128 stands for zero in the data rows.
Here are some numbered points:
122|128|171|165|121|94|71|174|144|112|109|160|84|142|120|156 0
222|71|100|118|74|139|140|78|141|130|165|92|109|160|124|190 1
130|187|126|147|124|129|141|129|119|200|160|148|149|120|116|103 2
57|109|160|116|100|113|114|115|177|151|130|206|114|110|109|119 3
169|124|111|112|116|150|119|104|87|116|104|56|118|166|91|158 4
153|122|92|159|129|132|168|150|141|122|153|122|144|129|160|124 5
149|108|80|127|96|120|96|113|98|142|173|78|109|186|100|141 6
151|184|98|96|97|153|127|131|95|117|179|80|102|177|153|131 7
159|152|78|126|117|130|124|149|133|160|117|143|127|162|91|105 8
109|176|96|134|72|166|63|146|128|118|126|134|129|178|131|156 9
126|120|180|113|105|157|124|99|146|37|145|194|144|178|125|168 10
119|133|116|92|137|120|97|190|148|147|70|197|110|94|155|159 11
89|88|128|139|92|128|130|141|158|105|112|106|125|127|123|132 12
28|121|190|102|187|73|57|178|167|150|72|255|142|66|185|59 13
73|101|165|201|151|117|148|129|97|73|88|121|206|143|153|88 14
139|127|103|144|129|107|140|154|142|147|124|120|145|170|129|74 15
115|62|156|106|154|149|147|115|149|79|169|131|130|114|146|167 16
101|136|154|137|205|144|148|99|120|121|106|126|131|152|137|97 17
Which three points above are nearest to each new point, looking only along the 4 directions in which the numbered points spread most? Their numbers follow each, nearest first.
76|146|160|151|144|103|130|118|150|127|118|107|107|97|144|110 17 12 15
150|122|123|161|128|163|200|135|91|100|129|98|149|133|134|124 5 17 15
143|84|124|119|121|135|134|109|121|118|161|130|113|178|129|138 12 5 4
93|111|155|112|131|121|101|121|109|148|140|142|106|111|110|112 12 0 3
164|128|122|169|158|93|145|81|117|137|150|78|130|119|88|171 5 4 6
145|89|115|130|153|101|121|171|134|113|86|157|126|157|113|160 12 0 5
198|161|152|238|116|143|160|131|131|89|89|64|111|145|204|237 4 6 7
130|145|119|105|99|163|144|107|99|134|160|124|133|119|141|138 5 12 6
141|114|113|108|115|155|97|133|169|133|137|120|129|93|167|118 12 5 8
85|83|189|131|171|105|129|146|162|103|96|150|120|100|165|143 3 12 16
145|133|142|137|178|128|126|164|147|126|135|167|123|113|163|163 12 3 0
149|154|102|96|135|148|165|139|113|110|91|177|96|113|125|129 12 8 5
113|169|86|101|141|81|137|140|138|168|126|208|123|141|125|96 2 11 8
99|137|142|73|96|188|111|161|147|160|150|106|158|119|122|98 8 15 12
154|178|86|135|137|131|119|135|110|142|115|103|149|132|112|90 15 8 2
139|177|89|107|93|189|109|146|134|176|183|169|124|111|131|164 8 2 6
